Each path is a new rotation, seen through one point. The rows after it are directions, each followed by how far the rotation turns it, in degrees each step (0 if it stays put).
Each turn is a multiple of 5 degrees from 10 to 175, or 0.
Each row of a path follows its step; steps can be skipped.
path 1
step 0: [-13 -20  11  -8  17 -14  11   8 -10  21  22 -32  11 -41 -26  -6 -20  25
 -11  -8   0  27 -11   8  -3  28  12  -1 -14  17  25  13  -3 -21  -4  -2
   5  13   0 -35   4 -22  -6 -15  -5  -7   2 -27 -20  18  19   4  18 -25
  27 -49  -2  -2]
step 2: [ -1  15   2   4  14 -50  15  15  -1 -20 -10 -32   2 -22  15   9  -2   4
  10   5  30  -3   9 -15  10  15 -14  22 -20  -6 -25  -2  11 -18  -1  13
   3  -2 -40  27  22  17  20  -5   1 -13 -24 -15  42 -38  -4  -9 -26  12
  -5  -3  14  -9]
step 3: [ -3   6 -29  28  17  -3  12   1  -4 -22   0 -12  27 -27 -24  -5 -32  15
  16  27   5   7  11   3 -16   7  21 -10  11   5  32  -2  -5 -39  41 -19
  -4  18  -9  21 -11 -18 -10  24  -4 -21   5   5   3 -28   8 -17  20 -14
  15 -32  10  26]
step 5: [ -6  -2 -10 -15 -15  18  25  63 -24  21  17 -22  15 -35  33   7  -4  32
  -1 -22  31 -10 -17   3 -15  23   6   1  -8  15 -11 -24  -6  15 -13  10
  -4 -10 -22   5   6  20 -17  -1  18   3 -18   6  16 -15  10  -9 -24 -11
  -8   6   4 -15]
step 8: [-13  18 -23 -24   8   9  11  40 -13  23  -7 -29   5 -15   4   0  -7  24
  -3  49  -3 -14 -17  -9   2  10 -14   4   2 -10 -15 -24  -8 -12   6  -2
  -7 -14  54   1  19  12  10 -11  -2  -2 -29 -20   5 -16   2 -22 -32  15
  14 -27   8   9]
step 9: [ 15  33 -30  -1   0 -30  21 -37   5  11   6   2  28 -41  24  -3 -27  32
   0   8   8 -12   3  14  -1  16  13   2 -10  30   6  14  17  19  13  29
 -12  22  12  -5  22 -14 -10  22  14 -15  -7  32  -4  17  10  -5 -12  28
   2  -8  10  16]
step 10: [ 28 -10  -5  19  21  -7  27  -7   3  11  -2  -3  18  -1 -41  -8  -9  16
  17 -39  35 -10   0 -16  30  -5  22   1   0  13   5  20   7   2 -10  13
  10 -11 -28 -20  -3  19 -16 -28   1  17 -22  -7  -3  11   1 -30   5 -15
  10 -51  19  -5]
step 11: [-23   1  15  -4 -13  14  19  22   8  41  10 -49  23   8  13 -27 -19 -33
  10   8  21   5  14   7  -2  26   4  -3  -5 -15  -3   2  -2 -30  14 -24
  12  12   6  -9  13  33 -22  -8  10  -2 -12 -30 -25 -10  19 -37  -8  11
  -9   1  12   6]
step 12: [  3   5 -23  -3  20  -8  -4  13  -6 -20 -19 -28  33  -4   3 -16 -15 -33
  -7  25  36 -22  17  27  15  43 -18 -13 -19   1 -23  13   9   3 -14  12
 -10  10  -9  11   8 -14  17  22  -4 -20  -3  42  11  -5  20  19 -20  25
  13   0  15 -14]
step 14: [  7  25  -9  11 -17  30  37   1 -26  34 -11   4 -10   9 -11   2  -3  24
  -5  10  25  -8  13   3 -24  24  14 -14   9 -26  -5  20  15 -12   9  -2
 -11 -22   9  20  10   5   8 -11  19 -29   3 -21 -28   7  24 -38   8 -18
  20   7   9  38]
step 16: [-19 -26  17  22  17  13  -1 -10 -32  -1   4 -20  15 -22  12  15 -19   9
  34  -4  12  22 -11 -13  20  22  -9 -12 -22  -8   3   3 -29  13  -7  28
 -19  23  19  24   3  11 -31 -29  -2   7 -19  10  18  19  29 -12   6   3
   6 -30  -6 -29]
Directions:
[ -9  -3  -7   6   3   0  -2  -9   2   3  -1   1   0  -4   3   4   3  -6
  -3   8   2  -4   5   3  -7  -3   1  -3   3   0   3   3   7   3  -5  -8
 -11   5   3  -2   6  -2 -10  -1   1  -4   6  -1  -3   3  -2  -7  -5  -1
   6   8   1   5] => 135
[ 0  4  0 -9 12 -4  0 -1 -3  6  2  3 -5 -3 -5  3  7 -5  1  5  2 -1 -1  1
  7 -1 -7  3  0  1 -4  3 -3  0 -7  3  3 -2 -5  3  4  5  3 -8 -9 -5  1 -6
  2  5  6  6  5 -1 12 -1  4  7] => 175
[ -2   0  -2  11   1  -7   4   4   5  -4   4  -6   4   2  -7   2  -2  -7
  -5  -1   4   0   9   7  -6   2  -2  -3   4   2  -3  -6  -3   7   4  -5
  10   1 -10   3   3   2   4   4  -5   3  -9  -1  -5   2  -3   0   5   3
  -1   3   7   5] => 40
[ -8  -1   6  -5  -1   5   8   7   3  -1  -3  -3   3   0 -12  -6   3  -2
  -1   1  -5   3   0  -2   6  -1   6  -2   3   3  -3   8  -8  -3   0 -11
  -7   0   1  -5  -4  -7   7  -3   3  -6   3  -4 -10   2  -2  -2   0   1
  -6   1   0   6] => 100
[-1 -2  0  8 -2 -1 -1  1  0  3 -2  4 -4 -5 -4 -4 11  3  5  1  4 -2 10  2
  4 -5 -7  8 10 -6 -8 -9 -5 -3  4  3  1  6  0 -5 -1  0 -2  0  5 -2  7  3
  1  9  6 -1 -4 -3 -7 -7  0 -4] => 120
